In the rows, 128 means zero.
The same turns and mirrors carry the whole set onto itself, and each row onto the other rows of its family. Which rows share a family with each named row? Give them in list order.
These 32 rows form 4 families of 8 rows each.
Q429: [132 137  90 139 130 133 118 127 122 158 138 141 143  84 114  95 111 182
 134]
Q30: [143 140  96 141 125 143 110 132 135 145 148 129 117  92 126  87 113 176
 134]
Q996: [135 125  98 134 129 142  98 142 121 139 136 127 122  92 130  97 105 183
 130]
Q397: [125 137 149 134 160 137 120 113 106 109 142 151 161 119  99 121 130 103
 126]
Q912: [139 144 121 143 128 127 140 129 135  93 135 133 164 104 110 105 135 161
 121]
Q446: [135 160 119 171 140 125 129 111  93 146 147 153 142  92 126 124 134 149
 125]
Q972: [127 103 126 135 173 136 115 122  90 108 136 120 140  78 120  92 127 135
 138]
Q537: [123 165 120 124 116 133 110 134 141 154 151 152 143 136 106 123 115 149
 124]
Q664: [144 137 136 141 126 138 140 120 135 101 122 129 160 109 101 105 126 170
 116]
Q481: [109 130 109 131 162 148  75 130  99 158 154 158 121 103 115 105 115 127
 139]
Q358: [127 120 114  97 121 149  89 122 140 125 142 117 129 110  95  99 103 141
 145]
Q387: [111 127 124 118 159 143  85 129  97 166 154 140 117 109 114 112 108 122
 142]
Q466: [115 144 145 127 156 128 129 117 111 121 150 147 159 121  94 120 138 103
 130]
Q966: [118 108 137 104 135 163 103 134 141 124 147 127 133 128  94  91 112 142
 135]
Q621: [112 130 151 127 160 137 116 118 100 115 136 145 163 121  95 130 130 108
 132]
Q853: [129 114 135  97 138 157 111 146 141 115 145 127 145 115  97  90  99 132
 131]
Q581: [137 162 112 164 152 120 124 119  94 136 137 148 147  83 128 127 132 143
 132]
Q854: [126 125 150 119 159 136 111 124 110 101 151 138 138 131 110 127 132 106
 134]
Q808: [128 167 121 129 121 147 114 131 129 150 148 145 146 141  93 133 105 141
 129]
Q567: [144 141 140 138 124 134 152 125 135 102 130 120 158 109 108 113 128 158
 127]
Q376: [120 156 110 165 146 113 115 112  91 146 143 144 137  98 127 127 142 153
 130]
Q212: [108 152 107 139 131 138 115 127 122 148 172 151 135 134  97 133 103 137
 124]
Q370: [131 105 136 133 160 142 111 109 106 107 134 129 138  69 125  86 117 145
 135]
Q998: [113 113 114 121 159 151  83 126  96 153 165 144 138  87 132 119 127 136
 144]
Q272: [137 103 130 145 165 143 106 115 101 113 138 130 137  73 122  84 138 147
 138]
Q471: [130 108 132 107 143 166  91 140 138 119 141 124 140 122  91  94 106 136
 140]
Q896: [139 132 100 139 124 152 102 136 122 151 144 125 122  95 117  97 111 184
 141]
Q299: [145 149 127 136 132 117 145 127 135 107 125 134 143 128  91 101 115 153
 123]
Q441: [149 111 134 117 156 130 113 125 110 112 117 129 145  79 126  89 139 151
 143]
Q987: [120 130 117 135 159 152  83 129  93 160 161 147 125 105 115 113 115 117
 147]
Q792: [131 141 126 160 167 118 138 128  93 135 147 161 153 105 129 122 138 148
 122]
Q68: [123 166 111 135 125 142 117 145 129 153 149 146 143 143  95 131 126 141
 130]

Same family as Q972: Q996, Q912, Q537, Q387, Q466, Q853, Q376
Same family as Q299: Q429, Q358, Q854, Q212, Q998, Q441, Q792
Same family as Q966: Q30, Q481, Q621, Q581, Q567, Q370, Q68

The same turns and mirrors carry the whole set onto itself, and each row onto the other rows of its family. Which rows share a family with each named row? Give them in list order.
These 36 rows form 6 families of 6 rows each.
Q653: [144  90 120  93 112 129 121 123 138 144 114 176 109 112 143 100 156 136
 139 113 158 138 160  97  93 121 118 108 134 156 139 142 136 124 111 154
 164 122 150 138 138 121 159 137]
Q461: [121 135 109  73 103 135 122 132 151 137 125 172  96 134 149 102 133 141
 131 148 133 104 123 132 114  92 106  99 112 131 108 135  96 135 111 135
 135 111  95 102 130 116 119 127]
Q36: [103 128 127  73 110 136 122 134 143 127 130 174 100 131 146 101 131 126
 127 140 130 103 115 123 117  82 114  99 116 130 103 136  98 132 118 146
 133 110  97  99 132 123 127 124]
Q665: [133 121 157 150  98 150 128 100 156 137 123 130 109 143  95 120 136 148
 127 114 125 126 110 137 130 118 128 103  95 143 137 126 109 131  92 151
 126 103 129 118 112 125 118 157]
Q754: [ 99 155 141 119 144 112 160 112 155 134 129 154 111 128 102 102 163 145
 121 163 155 128 138 112  99 135 123  96 108 165 125 121 152 131 118 165
 151 127 104 114 112 110 158 122]
Q751: [120 126 137 150 100 126 111 130 161 135 127 152  95 150 116 123 139 171
 137 132 179 129 108 121 105 119  86 110 107 102 125 128 141 106 160 136
 131 147  91 133 141 132 138 121]
Q301: [135  83 138 108 112 137 112 126 136 147 114 176 109 106 129 118 151 143
 136 101 165 127 164  85  95 109 113  97 136 154 142 137 126 123 105 148
 157 121 151 143 131 125 162 132]
Q91: [156 120 142 126 126 142 174 133 148 131 113 152 124 118 118 142 136 141
 132  94 162 129 122 106 108 128 134 140 124 138 126 116 114 136 106 100
 120 146 114 123 131 151 159 116]
Q190: [103 156 140 134 146 123 164 115 142 132 140 149 110 128  97  97 160 135
 111 143 152 126 126 114 104 142 125 110 102 160 129 118 148 122 122 162
 146 124  95 109 108 112 166 115]
Q623: [133  84 135 117 115 134 102 128 143 143 113 165 111 118 140 119 158 149
 147 109 156 135 160  92  94 124 118 101 136 164 137 139 136 121 118 149
 169 125 149 145 135 121 155 134]
Q710: [149 133 146 115 128 137 178 134 147 137 113 150 131 121 131 146 131 146
 128 105 166 132 123 103 105 112 136 119 133 142 118 102 110 142 101 108
 128 139 110 126 126 153 149 111]
Q468: [146 116 146 126 128 145 169 137 146 126 108 161 126 104 128 144 128 145
 130  97 162 120 139 102 108 110 121 127 134 144 122 106 113 135 104 101
 123 135 111 126 120 149 166 104]
Q324: [129 117 132 143  97 120 108 125 160 146 137 148  86 149 115 121 137 154
 150 130 176 128 114 118 101 125  82 111 101 105 127 128 151 110 149 138
 134 155  93 135 136 134 145 123]
Q181: [116 135 122  75 121 145 138 141 150 131 126 170  89 129 149  92 130 122
 121 138 136 112 123 125 119  90 107 105 112 132 105 124  91 134 110 139
 128 109 105  91 128 114 132 126]
Q768: [119 113 152 153  99 155 119 105 160 124 126 138 103 131  98 112 130 154
 115 112 132 112 118 131 137 110 113 116  96 132 145 131 105 127  90 146
 134  93 125 107 109 127 129 158]
Q545: [102 145 139 120 143 128 158 115 141 125 128 156 115 122  88 101 164 147
 119 158 150 129 125 113 103 132 133  94 111 160 128 125 150 131 132 161
 151 130  94 108 113 112 172 114]
Q275: [136 122 137 144  99 111 124 122 164 148 130 160  93 148 119 128 148 163
 146 129 175 121 107 112 105 128  85 100  99 112 121 130 146 114 157 140
 118 154  98 134 145 139 137 127]
Q348: [143 121 150 123 124 135 173 136 155 124 118 142 125 114 131 141 127 138
 137 106 166 129 127 108 114 121 136 133 138 146 125 105 112 143 104 102
 127 151 108 122 123 144 161 111]
Q813: [119 123 135 145 111 110 116 125 158 139 123 153  87 134 109 123 149 163
 132 131 179 116 121 111 100 118  78 119 106 100 124 134 153 102 154 142
 124 146  95 136 137 137 147 123]
Q868: [135 118 123 136  95 117 112 126 157 144 138 167  95 147 122 108 142 153
 132 130 183 125 114 108 106 124  80 107 101 105 131 141 153 104 151 148
 128 147  93 132 143 134 142 121]
Q28: [134  84 133 100 104 135 108 124 142 147 122 170 103 115 142 112 155 139
 152 108 162 140 160  90  92 124 114 103 132 159 144 137 136 130 112 143
 168 130 143 138 129 123 153 144]
Q49: [153 123 144 122 129 148 170 130 158 122 103 154 130 112 130 149 133 142
 134 107 150 134 128 106 113 118 133 125 126 145 119 105 120 141 110 103
 126 134 108 119 127 157 164 110]
Q223: [108 131 123  69 105 140 117 144 151 134 130 163  88 122 151  92 132 129
 129 132 141 112 126 132 114  90 109 102 120 133 112 128  99 137 116 133
 140 115  95  89 122 118 121 132]
Q859: [104 120 120  84 107 140 121 135 149 133 133 172  95 118 138  99 135 135
 121 131 134  99 125 129 125  80 105 107 116 121 109 129  91 131 119 140
 132  97  91  94 127 120 129 130]
Q790: [127 129 136 137  95 117 114 118 163 140 123 157  92 145 118 122 140 166
 136 128 173 123 113 111  98 134  86 110 108 109 128 135 148  93 158 141
 127 142  96 142 146 143 143 121]
Q828: [125 115 154 154  94 155 122 113 162 126 128 123  97 139 101 115 121 144
 131 109 134 125 106 139 132 111 122 111  99 140 146 128 114 136  90 146
 136 114 137 112 109 130 129 159]
Q560: [115 109 166 156 100 155 123 110 164 120 119 137 115 139 104 118 124 150
 129 109 129 130 113 135 129 109 123 111 102 144 142 130 113 132  91 143
 139  99 136 107 110 128 124 154]
Q586: [135  90 135  94 110 135 103 123 145 146 111 174 105 124 137 119 157 144
 137 110 157 126 154  83  97 123 123  97 137 155 136 144 125 125 112 153
 163 126 157 143 140 129 158 138]
Q355: [ 96 143 139 132 148 118 151 117 143 128 124 155 102 114  91 103 173 149
 114 151 155 120 135 113 102 125 115 106 110 151 129 124 154 127 134 161
 146 129 100 108 103 104 174 116]
Q98: [128 119 160 152  97 158 123 100 164 120 113 138 102 142 106 118 126 155
 120 113 129 126 104 122 131 119 115 104  92 137 144 132 115 123  93 146
 132 100 129 105 109 130 126 155]
Q86: [133 115 156 151  91 158 117 110 164 129 126 144 104 141 102 112 127 137
 124 107 133 123 113 131 131 113 113 110  86 137 146 142 119 129  94 148
 121 110 141 113 117 131 125 161]
Q600: [101 119 127  80 111 140 118 145 151 129 126 173  94 129 154 106 127 140
 136 129 136 109 121 125 117  85 110 100 120 130 106 134  88 131 118 129
 142 111 101  91 136 113 121 126]
Q669: [ 97 154 145 121 139 116 148 119 150 132 133 143 105 123 103  95 164 137
 117 151 156 128 136 121 104 138 130 102 112 161 129 119 150 129 124 156
 153 137  94 106  99 100 166 111]
Q261: [144  97 126 108  98 133 116 118 138 149 119 178 110 117 145 118 154 151
 144 106 157 130 151  92  95 116 118  91 125 165 143 141 136 131 111 152
 169 128 155 144 130 127 148 142]
Q807: [ 82 156 140 129 139 127 142 122 147 127 136 153 111 123  98 102 164 149
 119 154 148 128 132 122 100 127 130 102 112 163 132 128 147 125 133 161
 158 127  98 110 109 100 163 116]
Q106: [140 119 142 124 136 140 163 145 156 124 109 152 133 119 127 150 136 149
 136 111 162 130 129 104 107 118 133 130 141 146 121 110 116 142 111 101
 128 145 102 119 125 143 160  98]

Same family as Q813: Q301, Q468, Q768, Q859, Q355
Same family as Q828: Q324, Q348, Q28, Q223, Q669
Same family as Q91: Q653, Q190, Q181, Q868, Q86

The same turns and mirrors carry the whole set onto itself, and each row onto the other rows of its family. Which rows share a family with each named row? Give them in list order.
These 30 rows form 5 families of 6 rows each.
Q893: [ 92 124 143 151 118 114 147 135]
Q305: [109 113 147 123 121 105 135 164]
Q842: [111 117 133 123 134 121 132 172]
Q151: [113 119 131 123 109 152 157 133]
Q155: [119 125 138 140 119 134 104  90]
Q756: [112 110 125 120 108 104 138 158]
Q727: [129 121 137 133 138 118  86 129]
Q706: [116 111 142 120 100 137 161 140]
Q46: [128 134 130 121 133 113  95 118]
Q924: [145 128 138 137 121 154 104 135]
Q888: [123 131 137 154 120 142 110 103]
Q838: [120 103 144 120 110 137 161 138]
Q336: [159 123 136 129 113 148 115 141]
Q620: [130 119 143 145 126 130 107  90]
Q930: [ 86 120 134 146 127 112 139 122]
Q944: [126 128 140 149 136 123  88 131]
Q806: [ 94 110 147 138 117 109 152 120]
Q800: [106 118 142 135 122 122 143 167]
Q329: [ 99 111 127 132 103  98 145 130]
Q152: [127 130 136 151 110 134 119  97]
Q505: [127 127 143 149 132 106  92 136]
Q920: [ 89 117 142 138 112 106 149 124]
Q875: [148 121 135 119 122 151 106 122]
Q404: [125 137 127 120 120 128 109  97]
Q101: [108 119 140 136 105 143 160 140]
Q239: [111 102 151 128 130 106 137 160]
Q974: [149 114 144 122 124 151 110 120]
Q579: [143 133 130 109 123 140 102 122]
Q72: [131 113 148 135 142 118  91 126]
Q319: [117 109 123 117  96 123 153 136]

Same family as Q101: Q893, Q924, Q888, Q944, Q800
Same family as Q930: Q842, Q151, Q336, Q152, Q505
Same family as Q920: Q305, Q155, Q727, Q706, Q875
Same family as Q329: Q756, Q46, Q404, Q579, Q319

The same turns and mirrors carry the whole set onto itself, and each row onto the other rows of its family. Which rows share a family with each named row? Give them in list order.
These 30 rows form 5 families of 6 rows each.
Q516: [143  98 113 118 120 147 131 118 166 133 121 117 128 111 139 103 122 148
 149 118 134 160 125]
Q64: [147  79 136 146 113 130 118 104 141 121 154 142 106  93 131 113 136 121
 138 139 139 121 130]
Q388: [150 132 138 116  92 115 136 101 139 129 136 163 105  89 115 147  90 119
  93 152 126 135 116]
Q478: [130 134 100 127  85 117 124 132 148 103 157 148 116  99 135 127 133 161
 148 122 108 125 116]
Q215: [148 134 116 112  98 133 153 122 135 142  96 120 138 121 130 135  96 107
 106 135 119 151 113]
Q6: [141 117 109 106 120  99 105 116 146 133 104 141 131  94  96 128 156 151
 143 133 138 147 115]
Q109: [165 130 128 139 111 117 130 117 121 153 150 112  97  99  91 127 134 133
 113 145 130 143 129]
Q428: [142 110 119 128  93 152 142 125 143 119 156 152 143  97  98 113  99 104
 146 151 124 110 127]
Q61: [154 128 102 118 124 103 118 128 157 134 120 153 113  97 145 129 146 155
 125 138 133 158 144]
Q613: [131 150 115 111 127 113 145 143 150 135 121 128 126  95 106 132  85 107
 117 163 108 145 109]
Q553: [114 123 104 110  93 121 128 143 148 101 114 121 139 103 120 121  92 124
 156 139 121 109 115]
Q517: [109 145  93 130 110 111 113 114 167 127 158 159 113  93 117 114 129 151
 135 147 139 131 111]
Q7: [116 129  93 147  93 142 129 133 135 109 127 145 120 132 131 110  98 130
 149 151 128 132  89]
Q510: [142 129 101 129  92 123 158 131 156 136 154 134 109 102  89 119 109 141
 149 110 117 152 137]
Q720: [150  95 138 122 117 129  95 103 130 103 137 158 135  95 117 145 134 131
 139 155 124 130 129]
Q894: [142  93 152 109 120 150 129 106 113 105 137 160 114 100 120 114 140 131
 118 144 120 122 112]
Q10: [154 105 123 132 136 127 112 105 122 116  91 147 118 104 124 133 134 125
 114 137 132 115 137]
Q855: [163 127 122 112 116 158 132 123 136 148 120 111 151 110 108 110 111 121
 119 164 126 144 121]
Q19: [127 135 116  91 107 145 152 134 130 129 106 106 121 118 111 101  98 128
 118 145 137 132 128]
Q566: [162 130 134 122  95 106 136 110 126 132 140 144 103  96  99 165 109 121
 100 139 118 144 138]
Q552: [119 115 117 106  92 150 148 134 130 102 154 153 128 108 128  93 127 125
 148 142 121 112 107]
Q904: [137 116 116  90 130 140 125 115 137 126 103 128 111 114 114 107 135 161
 127 126 150 142 146]
Q565: [160 100 134 122 110 137  97 105 115 105 114 158 120 110 110 146 115 150
 131 156 121 145 113]
Q889: [130 124 102 109 131 123 103 115 153 132 116 120 145 106 112 124 148 159
 145 133 130 156 121]
Q870: [147 132 138 112 113 116 156 136 119 132 149 147  82 100  96 122 109 120
 111 162 125 153 134]
Q364: [131 134 103 112 109 112 143 143 145 122 160 161  88 102 106 110 139 149
 143 141 135 153 145]
Q892: [107 147  84 144 108 107 132 127 158 129 159 138 105 105 102 126 130 137
 141 131 130 137 123]
Q933: [114 116 103 147 100 140 139 127 142 108 141 150 134 123 140 118 103  96
 138 150 124 118 104]
Q899: [135 130 109 114  90 108 157 131 135 142  95 136 124 113 113 122 103  97
 118 133 126 138  99]
Q297: [143 136 133 144 123 134 133 113 113 121 134 149 106  95 103 137 113 120
  97 150  95 125 102]

Same family as Q6: Q388, Q517, Q7, Q565, Q899
Same family as Q552: Q894, Q19, Q904, Q870, Q364
Same family as Q297: Q478, Q61, Q613, Q553, Q10
Same family as Q215: Q720, Q566, Q889, Q892, Q933

The same turns and mirrors carry the whole set onto itself, and each row onto the other rows of its family. Which rows share a family with each named row? Give them in list order.
These 30 rows form 5 families of 6 rows each.
Q850: [123 118 102 149 137 136 122 113 138 133 122 114 126 123 150  91 114 102
 128 154 108 111  88 112 139]
Q915: [136 144 126 115 106 165 185 148 115 117 126  97 115 119  88 103 150 111
 130 132 131 137 135 123 137]
Q395: [133 162 118 150 142 124 125 116 111 137 157 135 105 104 138 115 146  80
 146 134 139 110 119 108 121]
Q207: [123 124 129 128 138 145 127 112 140 126 142 130 126 116 145  70 126 112
 119 157 136 110  87 119 151]
Q400: [149 157 121 114 114 150 177 161  98 117 119 107 108 139 106  99 149 106
 131 128 133 128 136 126 121]
Q208: [141 154 103 149 146 129 136 112 115 130 142 126 105 112 146 117 140  79
 148 152 129 113 115 132 122]
Q722: [136 159 127 139 132 130 121 116 103 146 150 135 110 112 136 119 133  76
 139 135 151  93 108 116 133]
Q15: [109 153 122 136 102 169 175 157 117 162 116 120 133 130 113 100 111  88
 133 142 118 126 127  78 131]
Q544: [145 149 121 112 115 165 198 144 115 125 124  97 113 123 109 100 146 112
 131 134 136 135 120 126 137]
Q918: [121 144 108 147 135 121 130 113 116 128 125 134 103  99 145 124 120 131
 142 143 155 140 101  93 152]
Q663: [133 113 118 116 100 138 163 168 104 145 130 136 121 115  82 119 151 123
 112 151 126 102 116 101 134]
Q22: [121 138  98 139 135 123 129 117 120 125 112 141 120  94 140 111 119 127
 147 132 151 149 104  90 154]
Q490: [130 157 124 153 142 129 123 109 111 138 162 126  92 109 143 120 137  94
 139 145 140 109 107 109 129]
Q684: [123 146 112 141 122 141 136 113 118 133 104 154 119 101 153 118 123 126
 152 143 158 136 107  98 153]
Q391: [144 154 107 139 154 126 133 114  98 143 158 131 104  99 143 115 141  96
 132 129 126 106 117 115 122]
Q781: [154 141 118 108 101 167 183 146 110 120 130 107 113 125 110  89 166  94
 126 135 130 131 121 123 127]
Q939: [114 139 137 146  89 160 176 154 123 147 119 106 127 126  98  96 126  87
 129 137 116 135 128  83 128]
Q968: [124 148 116 101 114 166 188 137 106 128 122 105 123 116 102  90 139 113
 126 147 139 137 135 133 128]
Q619: [122 116 127 128  93 141 158 165 113 140 128 128 128 112  71 116 147 117
 117 141 121 114 126  98 132]
Q430: [126 127 112 138 147 138 135 107 126 137 140 114 121 110 156  68 119 115
 116 139 111 123  93 106 138]
Q959: [118 124 123 142 138 142 116 107 132 127 142 114 108 118 150  89 122 124
 119 155 124 116  83 105 143]
Q991: [130 129  85 148 138 108 136 124 122 128 110 140 120  92 137 124 127 118
 148 149 147 129 103 109 148]
Q40: [117 121 117 122 111 137 161 169 112 154 130 130 136 106  84 110 147 125
 119 140 138  89 127 105 128]
Q290: [130 131 120 139  82 160 174 158 123 148 109 115 131 131 121  85 132  84
 128 137 119 137 108  70 133]
Q592: [121 139 135 147  97 143 170 165 114 143 110 109 127 147 116  72 122  89
 119 141 119 127 123  88 120]
Q798: [141 116 112 124  89 130 160 172 106 142 123 139 125 106  92 112 165 107
 120 138 138 112 120  89 132]
Q836: [124 135  95 147 140 117 137 118 109 145 119 151 117  87 149 114 121 129
 137 136 133 143 110  84 143]
Q399: [121 118 121 133 140 148 111 107 132 127 140 120 120 119 144  73 129 114
 121 145 112 111  93 112 136]
Q907: [128 121 117 127  97 125 154 177  99 133 108 144 123 125  92 104 144 127
 115 146 127 117 130  97 127]
Q633: [117 134 130 151  86 151 182 153 115 164 115 112 125 129 116  95 124  85
 126 149 120 132 116  76 123]

Same family as Q959: Q915, Q918, Q490, Q939, Q619
Same family as Q968: Q207, Q722, Q15, Q684, Q40
Same family as Q430: Q391, Q781, Q290, Q798, Q836

The same turns and mirrors carry the whole set onto itself, and each row onto the other rows of its family. Which rows share a family with each named row? Give them in list order.
These 20 rows form 5 families of 4 rows each.
Q393: [159 113 125 138 154 110 119 128 137 132 118 122 103 121 150 111 135]
Q812: [110 151 137 128 113 143 118 126 112 107 127 129 157 143  85 132 128]
Q507: [118 151 137 121 113 146 127 131 109 110 120 122 149 144  88 140 131]
Q999: [126 135 108 139 119 120 149 102 117 130 123 128 154 154  94 141 124]
Q107: [134 104 116 117 113 130  98 143 139 140 127 113 112 108 152 104 121]
Q726: [126 110 109 113 115 129  98 150 141 145 127 121 119 109 147 107 124]
Q746: [119 150 141 119 116 148 119 133 118 104 133 119 146 144  90 139 132]
Q361: [124 131 115 142 129 122 151 111 121 122 131 124 154 159  91 144 126]
Q263: [113 150 142 116 119 145 113 125 111 100 130 111 143 140  95 134 140]
Q644: [127 107 113 112 117 133  89 150 134 141 131 116 109 111 146 113 129]
Q59: [151 117 121 135 147 112 121 127 140 138 121 135 102 118 159 110 130]
Q591: [127 137 115 134 123 128 155 104 117 125 127 124 151 150  94 151 135]
Q180: [151 114 122 129 139 104 121 133 137 140 121 121 102 126 156 109 136]
Q942: [154 119 122 140 161 103 115 126 137 134 130 124 103 126 147 108 129]
Q374: [126 135 101 139 127 115 146 100 121 127 125 132 154 148  97 148 127]
Q730: [133 111 111 118 124 131  95 148 141 135 125 123 112 108 148 106 115]
Q817: [148 116 119 138 152 103 120 123 144 138 113 128 103 118 146 107 136]
Q17: [127 113 102 102 109 131 103 142 136 140 124 118 109 104 142 107 122]
Q335: [128 132 113 142 133 118 155 103 113 117 130 126 152 156  97 141 122]
Q139: [117 157 134 114 108 142 120 128 116 106 131 117 153 137  91 135 131]

Same family as Q139: Q644, Q817, Q335
Same family as Q726: Q393, Q999, Q746
Same family as Q812: Q591, Q180, Q730
Same family as Q263: Q942, Q374, Q17

